The rows of T fall into 3 groups, and each row is roughly a mix of its group's hidden directions.
T:
[[ 29  27 -26  10 -24  13  28  -4  -3  50]
 [ 40 -24 -21 -14 -41  11  16  10  34  15]
 [ 25 -24 -53 -22   7  11  16 -29  22 -12]
 [-41 -24  13  22   3 -52 -16  17   8  11]
 [ -3  -5  29 -15  62  -2 -30  15  -5 -18]
 [-21   5  -4  -3 -62   0  32 -19 -14 -20]
 [ 27  -3  21  20 -12  -1  20  -3  18 -62]
 [-17  11  55  -1  -9   9  24 -16 -42  11]
 [ 31 -18 -36 -23  -6  22   9 -13  46  19]
 [ 21 -33 -28 -27  28 -12   9 -33  20 -30]
 [ 29  21 -31  -1 -37  29  22  -9 -31  20]
 [ -5   6  63 -22  33   2   4   8  16 -19]
 [-32  -9  38   3  41  -3 -27 -25 -26 -12]
 [ 29  10 -10  26 -32  15  29 -13   0  49]
 [ -8   5  23   2  19 -16   1 -32  15 -62]
 [ 18  22  -3  57  -5 -11   7  20 -41   4]
 [-22  19  46  28  -4 -14 -20  37   8  23]
 [ -6   3  23  39  37 -37 -21  26 -18   8]
 [  1 -10  -8  11  24  54 -18 -11 -32  33]
 [  2 -25 -20 -46   4 -19  -2   0  50 -18]
 [ -4 -21 -16 -32  54  14   6 -21  -2 -33]
 [-19 -34  14   6  42 -29 -33  19   9 -22]
 [-24   8 -14  20 -36  29 -23  14 -35  33]
 [  5  20 -42  -9  -7  49   9  -6  28  27]
 [ 26   9 -19 -17 -32  12  32 -11  38  34]
 [ 21  16  33  12 -11 -35  20  21 -37 -30]
 [ 14 -37 -25 -28  37  -3 -17  17  20 -32]
 [-23 -10  50   4  26 -22 -24  13  -7 -34]
 [ 39   7 -39  -1 -31  14  36   0   5  28]
 [ -1  13  17  35  10  10   0  12 -51 -42]
 [ 12   1 -19   9 -59 -19  28 -13  27  17]
 [ 20 -22 -45 -37   8  17  15 -33  18  -9]
 [ 26  32  -8 -18 -40  17  39   1 -13  27]
 [ 14  30   2  -3 -45  10  36  -1 -13  40]
 [-36 -11 -40 -22  19 -19 -24   7   5 -39]
 [ 41  35 -36   8  16  18  32  -5 -17  11]
 [ 13  32  30  39   7   8   6  27 -43   0]
 [  8   7 -35 -15 -45  23   5 -11  37  28]
 [  1  20 -68  -4  16  11  19 -15 -19   5]
 [ 12 -23 -39  41  -1  -6 -21 -10  41 -14]
 [-35 -20  29 -28  39  -7 -35   8  -4 -15]
 [ 10  24 -19  17 -65   4  23 -11  11   6]
 [ 47  29  22 -15  -9  19  34 -11 -30   2]
 [  4   6  19   4 -39 -46  10   4   4 -47]
 [ 28  11 -26  12 -15  27  18  27 -13  49]
 [-17 -27  16   2  41 -19 -26   1  13 -46]
 [ 34   3   6 -13  16 -11  27  22  -2  58]
 [-24  -2  27  -1  55   9 -30  20 -18 -18]
 [ -7  10 -31 -16  11  39  20 -43 -26 -19]
 [ 48 -11 -20 -11  38  19  34   0 -19  -6]
 [ 50  -1 -28  -5 -32  18  24  13   9  29]
 [ 15  14  -8  -1  57  27   0  11 -40  11]
 [ 61  13 -24  -6  -7   5  28  25  10  16]
 [ -3  -9  19 -25  31 -29   6 -30  44 -25]
 [-14   6   6  14 -55  -8  11  -4   3  51]
 [ -3 -28 -34 -50  13  14   0 -32  21 -10]
 [ 11  -5  29  16  45 -19   8   0 -14 -49]
 [-15  -5  38   6  34 -42  -2   6 -15 -39]
 [ 18  16  47  31  18 -29  23 -14 -19 -20]
 [ 21  -2 -45 -24 -24   4  30 -35 -18  18]
 [  7  33  32  32 -16 -17  19  -1 -31 -36]
 [-38   8 -19  -2   9  20 -23  24   1  54]
 [ -2  11  18   3 -59 -22  17  22   2  33]
 [ 58  -1 -30  12   4  13  42   0  -5   2]
 [ 23  10 -28  25 -36   3  39 -17 -30 -18]
 [-30 -30 -10 -33  35  -3  -5 -26  -4 -37]
 [-39 -25 -22   2  19  36 -39 -22  11  -4]
 [-18 -19   8   2  54   3 -17 -17   4 -46]
 [ 19  35  14  17 -47   9  26  12 -11  32]
 [ 30   6 -39  20   0  19  14 -10 -50 -18]
 [ 30  14  -4  42 -41 -30  27   1  -7  11]
 [ -1  12  11  -4  47  -6   9  11 -11 -59]
 [-28 -27 -30  31 -10  32 -37   7 -18 -10]
 [ 26  31   6  33 -31  21  19   8 -41  -7]
 [-15  -9  29 -19  46  -9 -45  21  11 -10]
 [-30  19  26  19  16 -20  -6  30 -47 -19]
 [ 37  -3 -42   6  -6   5  -1  11  31  45]
 [-31 -12 -24 -21 -52  -2 -27   7  14  24]
 [-17 -43   8   2  55  -7 -27   6 -13 -11]
 [-21 -14  -8 -30  47  -9  -6 -11  47   9]
 [ -6 -31 -30   0  -8   0 -13 -10  40 -50]
 [-27 -14  23   6 -41 -16 -11   6  13  51]
 [  5   6  -4  21 -32 -31  14   9  38  46]
 [ 24  32  27  18  39  -1 -13  12  -3 -44]
 [-43  21  36  -8 -17 -37 -15  11 -27   3]
 [-40 -46 -14  -8 -24 -31 -18  11  20  -4]
 [ 20  21  23  40  -4   4  14   9 -50 -25]
 [ -5  25  65  14   0  10  -2  -7 -17  29]
 [ 37  -9 -19 -15  39  16  18   9  11 -46]
 [-13 -34 -24  -5  28 -17 -35  18  25  34]
 [ 19  18  18  50 -14  -9  23  -2 -13  44]
 [-27  10  61 -12  28  -2 -21  19  -5   0]
 [  6  31  15  -7 -30  14  26  12  16  54]
 [ 15 -37 -28  -6  30 -16 -16 -23   3 -45]
 [  1 -26 -48 -28   0  33 -15  -1  34   9]
 [ 23  15  -7  11 -35   4  11  15  43  45]
 [ -7  -6  18  22 -44 -40  10   1  43  -5]
 [ 44  13 -16  39 -28  27  28 -11   3 -11]
 [ 10 -37 -26  27  25  -9 -29  -2  36 -24]]

One row of each group comes first, with its name. Which group is each row after those in?
[ 34   8 -14 -17 -47  14  16 -28  32  13]
Q
[-25 -14  48   9  34 -20 -37  15   2   3]
U
[  0  22  -7  39 -13  13  -8  17 -60   1]
Z

[ -1 -12 -29 -30  -3   3   1 -22  63  -5]
Q
[ -4  13 -24  39   7  -2  -7  13 -60  15]
Z
[-53  -8  31  -5  21 -21 -32  -9 -17  16]
Q
[-19  17  44  31 -39 -24  -7  23   0  10]
Z
[-20  10  27  32 -24 -25 -19  31  25  31]
Z
[ 38  21  -5  -8  12  59  15   5 -16 -16]
Z
[ -6 -38 -10  -3  -7  10 -23  -6  31  56]
U
[ 10  -9 -21 -50  -6  11  -1  -3  31  46]
Q
[-34  11  28  40  13 -20  -7  15 -35  26]
Q
[-23  13  62 -14   5  -9  -4   9 -24 -30]
U
[-25   0 -40 -48   5  19 -15  25  20  10]
Q
